rotation ticks, each row followed by its count of ticks
The counts run from 0 to 274.
[ -7  12  25 -12 -28  20  -2  18  -4  13 -25  31  16  20   9  13  -9   5
  35  -3 -26   2   6 -18   6  10   5 -23  16  -5  -1 -25 -15  19   0   2
  -2 -14 -23  19  -7 -13 -28  -5  -9 -13 -37 -23   6 -27 -43   0  -3 -42
  -3  15   3   5 -19   7   2 -15 -17 -26  22  28]  77
[ 20   8   5 -17   3  14  15   4   5  23 -22   3  15  25 -20  19 -19   5
  29   8 -40  30  23 -11  24  23 -22 -20  21  21 -29 -13  -8 -19  17   6
  17 -12   3  11   1 -21 -22   8  27  10  -4 -17   2  -7 -23  22 -20 -14
 -38  12  17   3  -2  14   4   5  -7 -18  -2 -11]  7
[ -3  18  20 -34  -8  32   2  13  -2  37  -4  -1  24  23  -8  18   0  -1
   5 -18 -18  29  10 -23  30   7 -18  -9   2  -5  14 -14 -15  -3  25   6
   6 -21   3  -6  30  -1 -31  -6  25   9 -16 -29   9  11 -32  -2  -5   1
  16  20  -7   0 -16   6  34  -6  11 -32  34  14]  246
[ 13  -8  23 -10  -8  19  -6  18  -3  43 -12  -8  25  22 -16  20 -21   5
  27  -4 -21  18  31 -14  21  19 -23 -19  24   6 -15   3  -7  -9  22  -1
   4  -4 -17  23   5 -19 -32  -7  20  15  -1 -17  -2 -11 -30   3 -19  -7
 -23  28  -7  17 -17   5  12  -3  -4 -32   7  23]  20
[  0 -14   6 -18  -1   3  23  10 -33 -11 -31  -5  11  23   0 -11   4  35
  23  -9 -28  24  13  16  -1  12 -35 -27  14 -12   7 -18  11 -12   8  -2
  35  -9  -5  -1  28 -23 -30  12  34  29 -13  -9 -15  -3 -26   6 -19 -10
   4   0  13   6 -11  20  21  13  -7 -32  17   6]  199
[-14  21   8 -15 -16   7  -4  19  10  18 -16  24  -4  31  -6  27 -18   4
  13 -16 -14   6   9  -2  22  24   6 -19  10  14 -30 -16 -16  10  16  -6
   6 -19 -16  32 -21 -14 -34  -4   0 -23 -21 -38   3 -13 -34  -2   1 -28
 -29  16  -5   6  -7  15  -1   0  -8 -18  24  22]  64
[-14  10  14 -14 -20   1   1   9  -8   8  -5  24  -6  36   7  -5  -7  15
  25  -4  -6 -15 -13   1  -4   4   9 -26  17   8 -15 -20 -23   1   9   8
  10  -6  -1  17 -13 -25 -29  12  -7  14 -23  -7   7 -24 -53 -15  10 -21
  10  -7   0   1  -1  32   8 -17 -47 -22  43  19]  127
[  9  -3  -1 -34   7  14  25   3  14  16   4  -7  13  12 -17   3 -15   7
   4  11 -25  41  14   0  13   5 -24  -9   4  24 -37 -22 -23 -13  29  -4
   6  12  -8 -12  16 -16 -23  -8  46  25   3 -16   4  12 -20  22 -12 -11
 -31  14  21   7   3  18  21  13 -10 -29  15  -8]  223
[ 13 -21  -8 -19   2   6  23  13  -1  -7 -23   4  12  15 -22  -5 -11  20
  26   7 -28  46  21   8   4   5 -33 -33   1  -5 -31 -20  -9 -17  22   7
   9  -3  -9   0  27 -16 -24  -4  44  23   2 -12  -5   3 -15  18 -25 -12
 -14 -10  26   0  -6  19  24  10 -12 -19   2  -1]  212
[  1   5   4 -23 -14   2   7  10  10   4 -24  35  -7  25  -5   8  -5  -2
  34  -1 -14   0 -15  -8 -13 -11   1 -43  22  18 -28  -9 -27  -3  26  19
  -7  -8  -5   3 -17 -20 -16   5  -9   0 -15 -13  11 -32 -36   5   0  -3
   0 -10  10 -11   1  32  -1  -2 -50 -15  30  11]  120
[ 10 -12   7 -11 -21  -2   1  10 -16  17 -21  -6  11  24 -10  -9   1  12
  38   0 -13  24  12   1  13  12 -30 -43  36  -6  13   2   2 -19  31  -2
  19  -9   3  11  26 -17 -31  -8  29  33  -3  -9   3  -4 -24  -5 -13   8
   9   1   2   4 -12  29  31  -2 -20 -26  10  12]  194
[-18  26  10 -24 -18  22  -3  15  21  21 -22  32  -1  19 -10  33 -14 -15
  19  -4 -31  25   5 -14  25   6   7 -20   2  16 -29 -23 -31   5  22  11
 -17 -22  -6   2  -8  -4 -26  -2   3 -22 -15 -34  17 -15 -28  11  -7 -19
 -18   6   7 -14  -3  10  17 -15 -11  -9  24   4]  59
[  0 -22  -3  -4  -1 -10   9  24  -6  -1 -14 -10   6  18 -11  -8  -7  28
  11 -13 -16  31  23  23  12  12 -30 -35  19 -15 -16  -5  -5 -25  24 -16
  11  -7  -3  18  27 -17 -33 -11  48  28   5 -12 -12   0 -21   0 -21 -10
  -5  -6   3   4 -13  24  33   6   0 -28   6  10]  206
[-24 -18 -16 -16  -8 -13   1  24   1 -20  -8   7 -13  23   6 -19 -13  29
  14  -5 -13  25 -18  34   7   3 -13 -36  10 -10 -34 -19  -2  -9  18  -7
  10  -4 -24   8   8 -13 -33 -11  21  13 -22  -4  -6 -18 -21  -5   0 -26
   8 -23  -7   2  -8  45   8   7 -24 -23  19   2]  157
[ 11   6  30 -19  -7  27   8   4  -9  49  -8  -5  31   9  -2  12 -13   5
  20   8 -35  18  22 -20  17  17 -23  -1  14  20  -6 -13 -16 -13  10  -1
   1   2  -3   3   8 -19 -26   9  33  19  -5  -6   2 -13 -33  15 -13 -15
 -28  29  14  12 -10  -5  14  -4   4 -34  17   1]  18
[ -4 -13   4 -27   6  11  22   8 -15 -22  -8  -4  16  14  -7 -13  -8  22
   1   1 -31  43  12  16   8   8 -32 -12  -6   6 -20 -29 -13 -21   6   0
  16  -2   7  -8  29 -20 -26   5  49  25  -8 -11  -4  17 -25   3 -16 -18
 -10   1  31   6  -6  17  35   7   0 -20  12  -9]  210
[ -4  15   1 -36  -3  -1  12  -1  10  25  -7  -3  -2  11  11 -14  -4  11
   5  16 -18  18 -22  10  14   3 -19 -17  31  26 -15  -5  -9 -21  41  -7
  16   6   0 -26   1 -15 -23   1  28  22  -7  -6  12  -9 -26   3   7  -6
 -13  -1  10  -8   1  39  11  23 -24 -35  31 -21]  173
[ 13   7   5 -30  -3  13  11  11   9  40   2 -13  13  44 -19  18 -12   5
   8 -14  -7  16  18  -8  27  16 -16 -16   7   2 -13  -9  -7   4  39  -8
  24  -4 -16  13   9 -10 -33 -13  22  12  -3 -28   2   4 -32   4 -10   1
 -16  20 -19  17  -3  24  16  10 -12 -39  22  21]  237
[-11 -19  17 -23   4  13  -6  32  -8  26 -21 -14  17  16 -13  17 -11  13
  11 -27 -22  24  15   0  10  10 -20  -9   5 -11 -16   4   0  -4   4  -4
  -5  -9 -29  23  11 -18 -40  -7  30   4 -16 -22 -17 -15 -23   8 -18  -9
 -13  28 -14  13 -20  -3  18   0  14 -41  16  33]  32
[  3   7   7 -35  22  25  22   2   3   9   0 -11  17  29 -11  13 -16  15
 -12  -3 -26  29  13  -3  21  10 -24   1 -15  19 -26 -27 -10  -5  27   5
  31  -2  -7 -19   8 -20 -25   8  19  11  -3 -22  -5  10 -34   7 -15  -6
 -21  21   4  13  -1  18  12  26 -13 -25  33   4]  229
[-16 -18 -10 -31 -19   1   5  22  -7  13 -22   3   6   8   7 -22  -1  32
  27 -11 -11   9 -20  19 -21  -1 -19 -28  38   7   0  15  -9 -26   5  -7
 -14  15 -12   5   8 -17 -42 -12  24  20 -15   1   2 -19 -23  -6   7 -10
   8  -9   7   2 -16  33  12   2   1 -38  29  12]  143
[-27  10   8 -25  -3   7 -18  21  13   0  -7  14   0  22 -20  26 -18 -12
  -5 -19 -21  27   2   0  35  16   4  -9  -3  12 -45 -18 -30  -9  13   4
 -11 -24  -2  22  -4 -13 -29  -5  12 -26 -21 -39   8   2 -25  -3  -4 -19
 -15  16   5   2  -9  12  25 -14  -1  -8  24  14]  53
[  2  17  16 -32  -2  30  16  -1   7  47  12   1  17  23  -4  13 -11  -3
   1   3 -20  25   9 -21  27   3 -17  -4  -2  13 -12 -22 -25   3  37   2
   5  -2  -2 -18  21  -3 -24   4  28  19  -2 -17  13   3 -34  13  -7  -1
 -10  17   8  -1   2  11  27   1 -13 -37  30   1]  234
[  0  -1   4 -38 -25   8  13  -3  -9  18 -21  14   9  21   5 -15   4  19
  33   2 -12  -5 -21  -6 -29  -1  -6 -21  31  26  -3   3 -16 -17  -1   6
   1  16   4   0 -10 -24 -30   7   4  16 -22  -1  15 -19 -39   5  12  -5
  -6   5  24   7  -1  32   3  -4 -26 -37  39   5]  130
[-16  10  10 -34 -25  11  14  -5 -16  14 -12  15  10  21  15 -15   3  14
  24   0 -16  -9 -25   1 -17  -1   2 -12  25  26  -6 -12 -28 -14   0   8
   0  10   7   1  -8 -21 -31  14   2  20 -23   3  15 -19 -50  -2  16 -10
   3   3  24   4  -2  30   5 -15 -32 -30  46   4]  129
[  1   9  10 -26   1   4  12   3 -18  24 -16 -12   4  22  12  -8  -1  25
   9  -6 -13   7  -6  12  10  13 -28 -19  38  12  15   1  12 -12  35  -9
  41  -7   2 -12  10 -24 -29  12  26  26  -5 -12   0  -6 -32  -7  -5   0
   1   8  -2   2  -9  30  11  29 -16 -41  41  -4]  186
[-30 -15   2 -27 -16   2  -7  16 -21 -21  -3   7  13  16  14 -27   0  30
   9  -2 -21  19 -27  22  -7   4 -12 -19   4   3  -6 -18 -15 -27  -6   4
   1   2   4  -3  17 -18 -39   2  13  17 -31   1   7  -4 -32 -20  11 -23
  25  -8  12   5 -16  39  25  -6 -11 -16  35   6]  147
[ 24   5   7  -5  -5  16   4   8   5  26 -18   5  15  27 -19  22 -20  -2
  29   8 -36  31  26 -16  33  19 -21 -32  25  13 -29 -14 -14 -14  29  10
  12 -22   0  16   1 -12 -22   4  21  15   1 -19   5 -14 -24  13 -21  -6
 -30  10   7  -2  -4  14   9   1 -14 -14  -2  -3]  8
[ -3  15  16 -28  -1   9   6   3 -16  31  -7  -6   9  17  18  -8  -2  17
   6  -4 -18   9 -10   4  20   5 -25 -17  31  15  20  -7  -2 -17  41  -4
  27  -7  12 -20  14 -19 -31  14  19  31  -6  -8   6  -8 -36 -10  -6   3
   4  11   1  -5 -13  31  24  19 -14 -36  44  -7]  185
[ 11 -12  23  -4  -9  20 -16  25  -5  38  -1  -5  24  23 -15  17 -22   3
  26  -5 -23  15  30 -14  32  18 -19 -22  14   2 -11  -6 -12  -6  20   3
   3 -15  -9  29   7 -19 -33  -4  13  17  -7 -19  -4 -11 -33 -10 -18  -4
 -10  28  -8  18 -18   4  19 -14  -7 -23  12  29]  21
[ -9  18  15 -37   0  28  10   9  -7  34  -8  -9  22  23  -3  20  -2  11
  -1 -26 -18  23   7 -14  23  11 -20  -2   4   1  17  -7 -13  -5  17  -2
  13 -15   3  -9  24  -8 -31  -4  30   6 -16 -27  -1  11 -31   0  -6  -1
   9  24  -3   6 -15   6  29   5  22 -36  39  13]  247
[ -9  12   7 -17 -15   9   1  12  10  17 -14  37  -2  20   5   4  -5  -3
  24   1 -14   1 -18  -9  -6 -13   5 -43  25  21 -24 -11 -33  -4  31  14
 -16 -16   7   2 -10 -18 -22   9  -5   3 -15  -6  15 -33 -43  -6   0  -1
  10  -5   7 -15  -4  32   7  -9 -45 -14  39   7]  121
[  0   4   6 -19 -22  10  -5  27  -4   7 -11   1  22  27 -23  17  -6   1
  12 -26 -20  39  16 -11  24  16 -16 -29  10 -18   1 -11 -16 -11  16  -1
   0 -30   4  24  23  -1 -31 -23  29  -3 -22 -33   6  12 -20  -7 -13 -17
  11  10  -6   8 -24  13  37 -14  19 -17   8  23]  257
[ -8  13  16 -26 -12  19   6  17  -9   9 -35  17  15  17   6  19  -9  18
  23 -17 -23  -5  -1  -9  -1  12  -5 -13  18  16   2  -6  -1  12   3  -4
  10  -7 -23  17 -19 -26 -32  -4 -11 -16 -27 -29  -4 -25 -33  -6  -6 -35
 -15  30   2  12 -20   8 -11   9   2 -27  31  27]  75
[  1  -7  32  -6  -6  24 -20  20 -12  32   7  -7  29  22  -9  13 -17   3
  10  -2 -26  20  22 -13  34  19 -17  -8   5   3  -9 -20 -17 -12  12   8
   5 -16  -1  20  11 -19 -31   2  13  16 -13 -15   0  -8 -38 -16 -20  -9
  -3  35  -6  17 -22   2  27 -19  -9 -14  16  28]  22
[-19  27  19 -21 -21  18  -3   6   1  12  -6  25  13  25   2  15 -14  -5
  12  -2 -26   4  -1 -13  20  18  12  -2   4  25 -21 -29 -27   4  -1   1
   1 -17  -4  15 -13 -14 -26   2  -4 -17 -33 -30  19  -8 -47  -7   6 -37
 -23  21  13   5  -1  13   8 -17 -13 -16  30  12]  66
[ -3   8  21 -19 -22  15   5  18  -8  10 -32  23  15  21   2  16 -11  11
  36 -11 -24   0   7 -13   0  13   0 -21  16   2  -3 -15  -5  18   2  -2
   6  -9 -29  19 -15 -19 -32  -2 -12 -15 -32 -26  -2 -26 -35  -2  -2 -36
 -10  15   0  12 -19   7  -7  -3  -8 -27  18  29]  76
[ -6   7  -8 -17  -9  -2   7   6   9   5  -7  18 -11  29   8 -11 -11   8
  20  22 -20  25 -13  17  23   4 -11 -36   9   0 -32 -36  -8   2  42   4
  22  -9 -21 -15   6  -8 -19   1  14  23 -16  -8   8 -17 -22   6   2 -17
   2 -21   2 -10   4  45   8   9 -49 -22  22 -14]  170
[ 10   5   6 -23  -1  23  16   5  11  31   2   5  10  39 -14  16 -13  -3
  21   7 -19  26  26 -15  32   8 -14 -22 -14  -5 -25 -39 -18  19  39   8
  17  -7 -20  -4  21  -3 -21   2  18  17  -3 -22   1  -2 -36  16 -13  -7
  -9   2  -4   2   5  18  19  -2 -33 -25  19   8]  232
[ 12   1   4 -37  16  24  28   0   9  13  -8  -6  10  34 -17  14 -17  15
   8  -3 -21  25  17  -5  19  12 -22 -10 -12  11 -27 -29  -1   5  29   5
  33   3 -23  -9   8 -17 -27   9  17  10  -1 -26  -8   5 -29  14 -16  -8
 -23  14   6  15   2  22   4  25 -19 -31  25   3]  230
[ -5  12  -3 -36  -5  14   8  10  14  -1 -41  23  -3  25 -25  33 -12  -6
  25  -9 -29  26   4  -9  11  12   2 -18   0  17 -35 -17 -15   7   6  10
   4 -16 -19  13 -10 -13 -28  -5   8 -28 -20 -37   5  -7 -22  26 -11 -21
 -37  10  14   0   0  15  -2   3  -6 -15  17   5]  57
